One turn moves each row of this set onto another row. After a few examples, where does it send each row asked below?
j_917: [ 12   5 -10   2  -8  17   9   1   3 -23  18  -1   0  14  28  34 -12 -22
 -26 -22  11 -10 -12  -8]
j_877: [  9   2  -3 -13   6 -20  16  16  -4 -32  12   2 -32   2  55  -7  11 -20
 -38  47  -8   3  -7 -15]
j_667: [  5  12   1   8  -2 -29 -19  17  -2 -16  21 -20 -10  13  13 -29  -1 -11
 -45  12 -18  -8  14  -9]
j_246: [ 13 -14   9   1  37  -2   7 -13   0   3  -2   5 -27   1  -2  15  15 -27
 -41   4   9  -1  21 -33]
j_715: [ 15  -9   3   0  31   3  -4 -18  11   0  -4  -7 -43   6  -5  21  13 -19
 -38   9   0 -18  21 -18]
j_717: [ -7   6  -6  -9  11 -34   8  10   1 -35  28   4 -19  -3  55 -11  24 -12
 -34  30 -13   8   9 -16]
j_230: [ -3  -1   3  21  -6   2  12   0   0 -31  12  -3 -12  -4 -23  52  18 -11
  -7  15 -16  15 -10  -1]
j_856: [  8   0  13  25   0   4   4  15  -8 -29  10  -3  -9   1 -17  48  12 -22
 -14  15 -10  22 -20 -12]
j_581: [ -1   4   4  25  -1  -5  -3  13  -4 -29  19  -5   0  -2 -17  46  25 -13
  -8   4 -19  17  -6 -10]
j_11: [  4   0  26   2   0 -18  20  -3  -8 -28   9  -8 -28   4   5 -23 -18 -17
 -59  32   3  19  -6  -5]
j_505: [  2   8  -3   2  -6  16   9 -13  12 -32  25  -1 -10  10  26  36 -14 -17
 -35 -24   6  -4 -13   3]
j_470: [ -2   3  -7   3  -4  10  16 -11   6 -30  25   8   7   8  25  30  -6 -18
 -28 -30  13   3  -4  -8]
j_987: [  7   3  -1   7   3  -7   0  -7  10  -8  11  -8 -18  17 -10 -18   4 -12
  38  22 -15   0  -4  11]
j_707: [ -4   3 -11 -14   1 -24  16  -5  12 -37  19  -2 -40  -2  53  -1  17  -6
 -33  44 -17  -3   3   1]
j_957: [  1  16  25  20  19 -12 -24   6  13 -19  28 -15 -21  17  -4 -22  -1 -18
  11  13 -15  25 -16   5]
j_649: [  3  -6  12   6  42  -8 -10 -22  15  -9  11  -2 -35   1  -1  16  18 -16
 -47  -3   0   1  26 -20]
j_952: [ 11  -4  -2 -19  14  -4   4   4  10 -28   7  -1 -10   0  37 -10   6 -16
  37  16   1  30  11  -7]
j_369: [  3  -1  28  10  15  -6  19 -11   2 -19  12   2 -18  10  -9 -22  -5 -24
  17  27   2  36 -19   1]
j_161: [ -3  -7 -10  -7 -17 -23  28 -19  -3 -17   6  -4 -17   2   1 -24   0   2
 -26  28 -11 -14  23   2]
j_108: [ 21   6   5 -14  16   4 -21  16  17 -32   9 -20 -33   9  41  -3  -4 -15
  23  20  -6  23  -6   2]
j_945: [  1   1  16 -14  21  -1  -1 -10  21 -45  16  -9 -31  -3  37  -6  -4 -11
  17  17   0  48  -1   8]

j_917 goes to j_505
j_987 goes to j_957
Where do these go?
j_667 goes to j_11
j_230 goes to j_581
j_246 goes to j_715
j_707 goes to j_717
j_952 goes to j_108

One turn moves each row of this set onto another row. After a few examples, where does it send each row asked below?
j_774: [-12 -35 -14  39  -6  23   3  -2 -36  11 -25  13  20  13   6  -4  -5  16
  -2 -18 -15  -1  19 -26 -35 -10   4 -19   6  44  18  -8  -3 -24  -2  36
   5 -17  19]
j_370: [-18 -29 -13  39   0  29  -6  -9 -10   7 -19  22   9 -10  26  -1 -19  36
   1 -25 -33 -16   2 -21  -9 -31 -17  -6 -11  22 -18 -23  -1 -35   0  29
 -10  -4  36]
j_128: [-22   4  -3  21 -16  -3  17 -11 -20 -18  -7 -13  -1  21  12  11   1  -3
  15  22 -32  14  10 -20  -3  15 -40  -2   9   2 -10  10  26 -46 -16   9
  25  33  27]
j_305: [ -3  13   9  30  20  -2 -22   9 -11 -31   4 -15  -6  20  29  27  11  12
  19  -3  -8   2  -2   4 -15  -1 -47  -1 -29 -13   5 -15 -14 -46 -23  -9
  18  19   2]
j_280: [-26 -10 -19   7  28 -12  -8 -12  -9  -5 -27  21  30  41   0  17 -28  14
  -7  11 -26  24  19  -8 -21   8   1  21  -3  -5  14  -1  17 -23  11  15
  33  26  38]
j_93: [  0 -18 -13  46  12   0   1   2 -35  12 -40  30  17  -3  36   2 -24  42
  14  -8  -1  22   0 -22 -22   0 -11  -6   5  36 -14 -26  -9 -20   4  39
   3  -1  52]
j_232: [ -2  22   2  37  13 -15 -10   7 -17 -27   1 -22 -11  16  42  31   4  12
  22   3  13  23   5 -10 -11   1 -50  11 -18  -7  15  -3 -15 -48 -12  -5
   9   9  11]
j_296: [-11 -24  16  33   6  -8  23  18 -15 -27 -14   7 -17  23  35   1  -2 -22
  24 -17   0 -22  14 -25 -15 -10 -15  25 -29  24   4  -4   2 -29  -3  20
   6 -43  17]
j_801: [ 16  -5  -5  45   4  14   4  -2 -40 -22 -33  22  20   1  33   5 -11  19
  13   5  20  14   4   6   3   1 -17   4   5  46 -14 -32   7 -47 -10  15
  10  17  28]
j_514: [-23 -18 -25  52  11  21 -36  20 -36 -23 -15  23  30  21  25  11  -3  16
  -2 -14  13 -11   9   6 -29 -21 -26  13  -9  42  -7 -18 -10 -37  -3  15
  15  13   5]
j_320: [-11  -1  16  17  14  -6 -22  -4 -19  -7 -20 -30 -14  24  13  19  -2   8
  23 -12 -22  16   9 -24 -29   4 -46  -1 -27   2   6  -8 -33 -44 -34  -8
   4  -9  -6]
j_323: [ -1  -1  16  20  24 -14  29   9  -2 -35 -26   8 -11   4  16   1  -6 -21
   8  -1  -9   1   5 -16   3  15 -10  19 -20  22  -7 -32  31 -20  11  30
  18 -22  19]
j_718: [-18 -33 -16  42  -6  27  -9   1 -43   8 -24  18  28  18  18  -8 -20  20
  -2 -18  -5  -4  14 -24 -50 -16  -9  -3   9  47  12 -11 -10 -30  -4  28
   8  -6  19]
j_167: [-24 -11   8  32  10  -9  31  14   0 -32   5  12 -16  17  24   3   1 -22
  23 -25  -9  -8  16 -23 -17 -16 -13  32 -24  16   9  -3  10 -26  11  26
  15 -36  16]
j_853: [  1   0  13  29   8 -12 -11  -3  -8  -1 -20 -30 -15  14  20  25  -2  22
  24  -8 -23  11  10 -23 -19  13 -50  -2 -28 -16   2 -13 -26 -42 -34  -6
  11  -3  17]
j_397: [-16  -4  -6   5  17  -4  21 -33   0  -2 -12  24  17  28   4   4 -31  15
  20   1 -39  32  14  -8   0  -7   9  17  -3  -7  11   2  21 -38   5   4
  21  13  41]
j_539: [-11 -12 -21  59  -4  25   0  -6 -15 -19   4  23   0   1  40   3  -5  26
  33 -26   3  -5   5  -3  10 -33 -30  14 -12  29 -13 -12 -11 -51   4  13
  -1   2  28]
j_938: [-45  -8 -33  21  24  -5  -8 -23   2   0  -2  17  21  44   6   8 -29  15
  13 -13 -32  26  20 -18 -18 -16  -5  26  -9  -2  25  13   6 -28  21   8
  23   6  33]
j_10: [-13  -8 -15  15  19  -7   4 -25 -10   8 -19  27  34  35  16   0 -30  22
  21  -4 -40  15  31 -12  11 -13  -7  12  -6  -8  21  -7  12 -39  -9   0
  16  13  55]
j_818: [-24  -6   2  35  36 -26   3  35 -10 -33 -17  19  11  25  16  13   0 -19
   8 -10  -5  -1   8 -14 -34   9 -12  22 -28  23   2 -26  15  -3  10  32
  30 -26   7]
j_100: [-49  17 -23  30  15 -26 -25   4 -19 -19 -14  -9  21  27  16  24  -2   8
   5  15 -34  32  -2 -18 -10   6 -47  -6  -6  16 -13   1  23 -22  -6   9
  20  17   9]
j_875: [-34 -16 -30  13  29   5 -23 -26 -13   6 -10  25  23  54  10  -7 -31  11
  20 -13 -33  12  29 -20  -5 -12 -12  17  -8   5  25   3  -7 -33   5   6
  15  13  41]
j_783: [ -3   9  10  27  11 -22 -15   4 -22  -2 -30 -34  -5  19  21  29  -7  17
  15  -1  -8  27  13 -29 -28  14 -48   2 -19   1  12 -10 -24 -41 -32  -5
   6 -10   8]
j_548: [-46   2  -9  30   1 -16   5  -3 -22 -17  16   9   0  37  20  12   7   5
  47   1 -37  35  -3 -17 -23 -12 -35   1  -3  11  -8  27  -3 -37 -10   5
  21  11  16]
j_753: [  0  19  10  22  19   1 -16  -5 -25 -33  -2 -24  -7  22  24  13   4  -2
  17   3   6  21  -1  -5 -14   4 -40   1 -16   8  17 -13 -11 -52 -19 -10
   9  10 -11]
j_160: [-17 -31 -13  31   5  19  -7   1 -11   7 -26  19   6 -11  16  12  -4  31
 -10 -24 -36 -10   6 -22  -3 -24  -1 -17 -11  25 -12 -14   1 -20   3  42
 -12 -13  32]
j_929: [ -6 -26 -15  42  13   0   5   3 -30  15 -33  24   5   2  23   5  -6  33
  15 -14  -4  23   6 -28 -17   2   1 -16   3  36  -3 -13 -15  -8  10  48
   1 -12  50]
j_274: [ -1 -12  14  29  22 -13  11  13  -8 -29 -36   1 -13   9  28  -1 -11 -18
   8  -4  -6 -22   5 -22   6  15 -18  11 -33  27 -10 -33  20 -18   0  22
   9 -32  19]
j_918: [-15 -15   6  43  30 -30   1  35 -18 -25 -27  15   7  27  35   9  -2 -11
  21 -12   1  -9   3 -17 -23   5 -17  15 -36  30   0 -22   3  -7   0  22
  18 -44  12]
j_251: [-24 -10 -17   1  29 -12 -19 -13 -23   4 -34  26  35  45  14  10 -31  14
  -2   7 -23  22  30 -14  -5  -7  -8  24  -1   4  19   0   5 -33  -4  13
  10  20  49]

j_514 goes to j_801
j_305 goes to j_753
Where do these go?
j_938 goes to j_280
j_783 goes to j_853
j_718 goes to j_93
j_875 goes to j_251
j_918 goes to j_274
j_160 goes to j_774
j_167 goes to j_818
j_548 goes to j_100

